rotation steps, each row followed by its count of steps:
The counts run from 0 to 133.
[120 144 137 157 106 169 122 130 134 119  99  94 150 138  96 160  95 120
 134 139 146 132 195 116 126 176 145 160 177 179 154 105 120  97 178 120
 131  99 111 139 103 111  93 123 132 175 155 123 127 129  86 132 142 113
 172 137 139 142 113 133 157 128 126 124  77 112  84 163 145 114 149 125
 120  59]	76
[ 83 139 147 150 104 134 124 101 103 143 106 130 130 151 144  95 113 113
 112 115 172 144 127 158 164 141 109 168 153 141 157 151 146 121 119 106
 152 101  99 149 149  84 115 138  89  92 146 137  94  95 110 164 111 100
 138  74 108 117  88  73 121  96 153  89 125 141  88 141 133 140  95  59
  84 118]	12
[107 156 145 105 105 128 119 104 126 123 109 123 124 148 148 103  92  89
 127 116 143 164 151 178 175 135 104 146 165 143 159 129 129 130 114 133
 155 118 113 144 144  93  95 139  75  85 147 126  98  80  98 150 121 123
 175  69 104 117 111  89 119 137 172  98 104 165 101 161 129 115 136  94
 109 138]	29
[ 85 122 170 189 123 146 135 107 123 144  89 125 128 132 117 128 132 138
 108  99 154 114 131 106 119 142 103 190 111 191 129 139 138 134 198  72
 149 103 102 139 108  90 101 131 118 123 142 118 122 125 113 145 132  80
 125 149 134 156 118  96 141 125 138  80 102  95  91 141 132 137  93  85
 114  93]	109
[122 149 173 163 117 154 120 115 151 132  89 105 117 128  97 148 113 125
 133 106 132 132 170 107 122 156 117 173 119 197 142 123 119 128 206  83
 147 109 119 133  96 104  82 126 114 135 131 119 148 131 103 121 145 103
 168 159 153 154 132 110 152 163 142  87  76  99  92 158 138 113 125 125
 134  90]	92
[116 109 128  72 136 108 130  97 112 111 109 114 110 118 124 119 103  97
 121  87 138 169 170 164 141 139  96 177 150 152 142 107 132 136 141 133
 147 133 130 149  79 119 102 113  91  86 167 103  65  92  89 128  97 103
 151 106 127 178 130 109 113 150 179 100 119 149 106 182 111 112 137 110
 115 126]	34
[148 151 148 162  82 154  96 131 161 133 117 106 143 146  88 155  95  96
 149 126 143 142 158 141 153 155 139 144 165 158 179 106 134  88 169 152
 150 104 113 124 139 121  97 150  98 153 151 124 153 138  89 132 126 134
 189  92 122 118  94 111 162 142 138 108 110 142  80 175 135 107 138 134
 101  99]	80
[146 136 173 179  92 144 117 122 155 137 107 111 134 156  86 165 115 112
 149  94 126 133 109 122 154 110 112 162 111 179 142 126 124 113 212 134
 169 113  99 125 132 124  93 174 102 138 142 106 167 145 104 129 134 135
 172 117 116 145  95  91 154 155 130  84 117 142  79 163 124 122 138 128
 101 119]	97
[132 134 139 105 127 160 167 104 111  95  96 118 131 158 166 126 123 130
 141 138 131 169 176 170 153 159 119 148 158 180 137 158 124 117 127 118
 158  87  85 144 114  95 105 139 118 134 141 132  92  68 104 143 120 123
 141 119 125 170  91 100 114 101 145  95  87 142 106 168 136 128 175  85
 125  94]	23
[138 117 132 141 139 125 131 114 118 128 111 112 131 168 127 152 123 136
 137 126 143 157 140 153 147 162 104 157 154 179 153 160 142 114 176 142
 150  73  53 119 106 112 121 156 125 117 171 109  91  95  94 158  94 106
 119 113 135 186  89  98 121 132 145  94 101 164 101 140 126 126 137  91
  98  95]	130
[ 95 116 126 159 127 132 116  93 102 149  97 115  90 149 116 102 113 136
 111 116 173 138 132 144 144 158 108 172 138 151 159 162 136 124 130  82
 143  92 125 139 118 102 119 139  98  88 155 134 121 106 127 154  94  65
 136  93 145 136  87  86 134  97 152  75 124 115 100 139 144 128  85  69
  87 106]	123
[111 128 146 150  68 153 115 122 130 131 121 137 161 109 110 115 117  78
 125 105 166 127 163 136 139 140 144 169 185 137 158  81 146  92 142 150
 135 136 137 160 147 124  98 118  80 164 147 127 110 131  87 131 125 128
 169  83  91 107 100 105 150  92 140 113 152 122  72 188 120 134 127 114
 100 105]	65
[147 115 132 124  98 144 104  91 130 149 103  97  80 117  86 128  99 109
 136  74 160 155 181 109 145 149 127 169 133 137 159 104 123 101 159 115
 143 137 165 117  85 142  96 128  89 124 144 128 153 140 116 120 104  98
 188 113 164 144 109 106 165 135 148  81 134 121  94 183 129 111 112 145
 107 102]	86
[113 100 114 118 146 111 124  97  91 133 117 119 119 136 127 119 124 127
 117 109 165 158 155 154 140 166 103 177 157 153 151 136 153 119 153 132
 137 100  89 136  91 109 121 119 116  95 177 107  67  90  99 150  78  79
 114 112 137 182 111  97 115 119 162  96 130 150 108 151 117 125 111  85
  92 104]	17
[132 133 167 168 110 145 121 127 145 135 100  95 136 153  89 174 101 118
 143 107 127 130 134 103 148 124 111 164 116 185 133 124 117 115 222 117
 163 116  98 119  93 120  89 161 121 138 150 103 154 146 100 141 137 126
 165 131 133 150 107 108 156 175 129  91  88 142  80 155 125 121 138 130
 115  97]	95
[162 156 163 154  72 154 104 115 161 141 122 118 128 119 102 131 115  91
 152  96 157 147 171 131 150 145 140 161 162 151 173 108 142  86 155 150
 151 124 127 121 141 125  86 139  82 148 127 130 157 134  96 124 122 126
 193  90 131 119 100  91 163 131 143  97 126 138  82 184 125 112 132 144
 119 108]	82
[133 106 148 190 112 139 137 122 119 138 110 122 146 167 108 155 141 130
 146 114 143 125  92 130 147 121 111 166 122 178 140 151 141 101 196 130
 160  86  66 134 126 119 120 181 115 145 161 113 133 126 105 146 103 118
 124 114 108 159  70  83 137 113 122  87 137 141  79 154 122 144 125  92
  84  98]	114
[ 91 129 148 132 111 122 126  88  98 148 116 137 133 124 151  95 129 109
  99  99 179 151 153 145 150 149 106 178 159 140 147 148 162 127 126 121
 137 114  94 143 122  86 108 123  96  92 149 127  72  88  99 161  98  89
 133  88 113 133 112  81 119  98 158  90 126 145  95 145 120 137  86  70
  99 108]	14
[ 89  89 138  98 106 127 139 105  99 120 110 134 142  95 116 105 106  85
 113  75 152 137 164 133 140 109 111 189 146 136 129  69 130 127 144 131
 146 170 158 169  91 127  93 107  82 128 156 108  80 121  97 125 118 118
 157 103  92 142 133 112 130 120 165 110 153 133  88 203 108 136 137 106
 109 122]	50
[120 102 118  90 141 122 134 110 118  96 104 118 104 126 111 126 106 107
 136 103 116 161 150 191 135 145  94 173 140 163 152 107 115 155 155 114
 150 119 141 161  88 122 101 117  86 101 173 101  85  89 103 118  93  99
 141 123 121 189 130 118 106 148 178  98 115 132 121 189 122 103 163 106
 108 128]	36
[147 123 157 179  92 148 144 107 122 141 111 137 137 152 136 130 154 128
 144 113 156 139 106 132 156 120 121 169 125 168 137 160 147  97 168 129
 165  93  80 134 146 117 117 174  97 146 133 126 141 111 119 142 111 126
 136 104 108 153  65  64 140  93 125  80 152 137  76 158 127 147 123  87
  89 109]	116
[149 128 146 123  91 150 101  90 133 147 110 101  92 112  90 127 104 102
 135  75 169 155 188 106 151 150 133 171 142 138 156 104 131  88 150 128
 149 143 155 116  95 147  91 125  92 136 130 136 144 138 115 121 109 107
 190 109 163 136 108 100 160 130 141  82 133 131  90 187 126 115 110 149
 117 100]	85
[102 108 127 117 139 113 129  92  89 143 114 121 126 126 136 109 128 120
 104  94 176 155 160 147 141 158 101 178 162 147 145 141 157 122 144 130
 132 106  89 140  95 103 120 123 114  96 171 117  59  93  92 155  84  83
 120 103 138 164 113  91 117 111 158  93 127 146 100 153 116 130  92  84
  89 102]	16
[121  92 108 128 103 148 103 107 108 136 109 109 112 112  79 124 106 106
 127 101 172 133 179 129 125 160 142 180 171 133 170  81 132  95 143 123
 120 128 167 147  93 142 110 104  94 150 166 125 106 139 102 124  96  91
 160 102 132 139 106 120 155  99 149 107 150 109  94 195 124 118 121 125
  90  88]	69
[124 116 150 145  96 155 148  85  92 150 107 126 116 148 144 108 133 133
 125  91 179 150 142 109 166 124 120 167 132 140 130 159 141  84 133 108
 167 114 104 127 112 119 113 159 111 131 126 145 129 111 128 149 104 110
 146  92 136 135  70  63 145  75 118  67 154 140  78 159 130 154 101  89
  95  99]	119
[ 98 119 125 145 113 151 144 103  86 135  95 105 132 188 141 126 101 137
 130 125 152 137 119 134 181 116 107 147 142 151 140 161 125 104 125 108
 163 100  96 136 122  99 116 171 110 118 148 138 118 103 121 170 110 114
 142  79 104 126  64  82 127  87 124  91 123 147  89 147 141 153 131  68
  81  99]	9
[ 91 108 125 148  99 163 134 145 109 107  91 104 184 148 103 158  85 106
 135 141 135 112 149 125 144 124 131 158 171 170 142  86 110 109 162 120
 138 117 123 164 110 116 106 134 120 174 167 118 108 137  85 145 148 139
 161 112  80 123  96 136 144 108 130 133 106 128  79 177 130 138 169 103
 102  74]	60
[116 123 142  97 127 161 170 124 121  76  87 114 141 138 149 132 102 109
 142 127 100 150 170 166 141 128 106 158 141 184 124 112 100 144 155  99
 165 123 127 168 105 101  83 123  97 136 142 110  98  83  99 118 142 130
 156 134 102 165 126 117 111 134 155 107  84 121 102 185 130 118 197 100
 143 108]	40
[ 79 105 135 142 110 176 154 142 110  99  91 111 173 131 113 140 101 114
 129 138 128 112 168 128 125 136 131 167 160 178 137  88 108 124 165  94
 136 118 130 179 110 108  95 117 118 176 157 121 101 122  93 128 150 124
 149 137  90 142 114 136 140 101 132 129  99 101  85 184 131 135 178  97
 118  75]	58
[134 118 134 144 117 144  93  98 143 136  91 103  70 127  74 134  97 121
 133  93 149 147 160 132 132 159 118 171 121 163 172 109 114 122 168  88
 145 124 174 125  98 133  97 125  90 116 146 121 157 133 123 113 110  80
 178 123 165 147 121 108 156 141 156  80 116 102 105 178 143 100 117 130
 107 108]	88
[142 114 133 133 113 146  93  95 134 145  97  98  73 121  73 128  95 119
 136  85 160 144 174 124 143 155 118 169 133 146 167 101 120 108 159 104
 147 134 174 122  87 139  98 128  88 118 141 128 154 136 123 120 110  84
 185 114 166 146 117 106 164 144 153  81 125 113  98 185 134 102 113 138
 109 107]	87
